cols: A T N F L D
<100>: [1.13 0.95 0.26 0.26 0.11 0.68]
<117>: [ 2.91  0.95  0.19 -0.65 -1.40  0.09]
<191>: [-0.74  1.06  0.36  1.34  1.99  1.40]
<53>: [ 0.45  1.17  0.04 -0.13 -0.11  0.37]
<149>: [ 0.00 -0.01 -0.01  0.05  0.00  0.01]
<99>: [ 0.45  1.17  0.04 -0.13 -0.11  4.47]
<204>: [-4.44 -5.31  4.86  0.22  4.22 -0.41]
<148>: [ 8.26  1.74  1.83 -2.08 -3.38  0.30]
<26>: [-0.18 -0.24  0.25  0.03  0.19 -0.02]
<59>: [ 0.01  0.01 -0.01  0.02 -0.06  0.01]
down: [ 1.99 -0.11  0.00 -0.11  4.22 -3.38  0.19 -0.06]	L
down: [ 1.17 -5.31]	T

cols: P R C V Q U
<149>: [ 5.11  1.57 -6.27 -8.85 -1.55 -2.11]
<208>: [-6.35  2.53 -5.06 -7.20  2.71 -3.47]
<117>: [ 4.77 -1.71  4.66  4.50 -6.71  3.52]
down: [ 2.53 -1.71]	R
down: [ 2.71 -6.71]	Q
down: [-2.11 -3.47]	U

cols: B G X M H Z
<99>: [-3.12 -1.38 -1.32  5.55 -2.59 -4.68]
<100>: [-5.23 -3.50  4.14 -7.45 -4.28  3.27]
<204>: [-0.58  3.60  0.33  1.78 -3.88 -1.56]
<191>: [-6.54  3.74  3.05  1.03  6.59  2.04]
<53>: [-2.68 -8.17 -3.50 -1.31 -3.43 -8.83]
<59>: [-2.61  0.96  4.61  1.96  1.41  1.54]
<208>: [-2.61  0.96  4.61  1.96  1.41 -5.08]
<26>: [4.76 1.27 1.72 0.17 4.60 4.25]
down: [ 5.55 -7.45  1.78  1.03]	M
down: [-1.32  4.14  0.33]	X
down: [ 4.14  0.33  3.05 -3.50  4.61  4.61]	X
down: [-5.08  4.25]	Z

cols: J K W S E Y
<149>: [ 4.58 -2.45 -3.33 -6.65 -3.42  4.41]
<152>: [ 0.20  3.30 -9.31 -1.99 -0.67 -3.39]
<26>: [-0.17 -1.10 -2.41  6.93 -0.60 -7.84]
<148>: [-5.55  1.86 -7.98 -4.85  0.06 -1.74]
<99>: [-4.01 -0.49 -1.28 -3.60  2.55  9.21]
<117>: [-0.81 -1.19  7.97  3.90  1.91  5.22]
<191>: [-0.17 -1.10 -2.41  7.76  5.35 -2.19]
<100>: [-5.19  1.25 -8.87  0.12  1.07 -3.95]
down: [0.06 2.55]	E
down: [-3.39 -7.84 -1.74  9.21  5.22]	Y
down: [9.21 5.22]	Y
down: [-3.33 -9.31 -2.41 -7.98 -1.28  7.97 -2.41]	W

cols: mek gilod lom soz zut dol
<208>: [ 1.73 -5.34 -3.00  0.22 -5.87  0.15]
<191>: [-0.20  1.70  1.11  0.01  2.03 -0.05]
<59>: [-0.22 -7.07  1.13  0.02  2.04 -0.04]
<152>: [ 0.98 -3.16 -1.72  0.19 -3.72  0.28]
<53>: [-0.90  4.30  2.62 -0.07  4.97 -0.14]
<99>: [-1.24  5.33  3.22 -0.08  6.02 -0.11]
<26>: [0.22 0.04 0.14 0.07 0.09 0.04]
<204>: [-0.22  1.73  1.13  0.02  2.04 -0.04]
<100>: [ 2.23 -7.13 -4.04  0.27 -7.86  0.20]
<148>: [ 1.57 -5.10 -2.85  0.24 -5.77  0.26]
<149>: [ 1.34 -4.22 -2.34  0.21 -4.79  0.23]
<117>: [ 0.06  0.79  0.58  0.04  1.03 -0.04]
down: [ 0.28 -0.14 -0.11  0.04]	dol
down: [-1.72  2.62  3.22  0.14  1.13 -4.04 -2.85]	lom
down: [-0.04  0.20]	dol
down: [-0.22  0.98 -0.90 -1.24  0.22 -0.22  2.23  1.57  1.34  0.06]	mek
down: [1.11 1.13]	lom
down: [-5.87  2.03  2.04 -3.72  4.97  6.02  0.09]	zut

cols: tano Regi Duki zal Suv
<208>: [ 2.48  2.41 -0.06 -7.05  6.15]
<152>: [-3.38 -1.42 -0.96  1.76  2.53]
<99>: [ 5.51  3.46 -1.30  1.92  1.47]
<100>: [-2.56 -1.08 -3.60 -1.50  2.62]
<148>: [ 0.86 -4.87 -5.91 -4.55 -3.27]
<26>: [-0.88 -1.01 -2.18  7.99 -0.71]
<191>: [ 1.66 -0.13  0.08 -2.48 -0.55]
<204>: [ 1.96  3.14 -1.18  5.49  1.11]
<149>: [-0.21 -4.84 -0.57  1.22  1.35]
<117>: [-7.22 -1.31 -3.20  4.05  0.58]
<59>: [ 1.57  1.21 -3.34  3.64 -0.55]
down: [-5.91 -2.18  0.08 -1.18 -0.57]	Duki
down: [-0.96 -1.30 -3.60 -5.91 -2.18  0.08 -1.18]	Duki
down: [-1.30 -3.60 -5.91 -2.18]	Duki
down: [-2.56  0.86 -0.88  1.66  1.96 -0.21]	tano
down: [-1.08 -4.87 -1.01 -0.13  3.14 -4.84 -1.31  1.21]	Regi
down: [ 5.51 -2.56  0.86 -0.88  1.66  1.96 -0.21 -7.22  1.57]	tano

cols: sonel kadof gora Vuma ref fasef mifat gezu rekeg pugap
<208>: [ 0.56  1.31 -1.73 -2.14 -3.10 -3.33 -3.54 -3.09 -2.89 -3.02]
<148>: [-3.92 -2.80 -0.90 -1.58  0.15  0.14  0.50  1.05  1.45  2.00]
<59>: [-1.98 -0.71  1.71  2.02  2.51  3.20  3.35  2.73  3.82  3.95]
<53>: [ 9.18  5.29  4.89  2.27  1.07 -0.07 -1.14 -2.62 -3.16 -3.55]
<99>: [ 2.06  2.01  1.72  1.79  0.49 -0.77 -1.59 -2.44 -3.76 -3.65]
<152>: [-4.58 -5.52 -3.90 -3.41 -3.10 -3.61 -2.92 -2.36 -3.06 -2.59]
<117>: [ 2.94 -0.48 -1.65 -2.69 -1.20 -0.67 -2.05 -1.82 -0.09 -0.54]
down: [-3.09  1.05  2.73 -2.62]	gezu
down: [ 2.00  3.95 -3.55 -3.65 -2.59 -0.54]	pugap
down: [-1.58  2.02  2.27  1.79]	Vuma
down: [ 1.72 -3.90 -1.65]	gora
down: [-3.02  2.00  3.95 -3.55 -3.65]	pugap
down: [ 0.56 -3.92 -1.98  9.18]	sonel
down: [ 2.01 -5.52 -0.48]	kadof

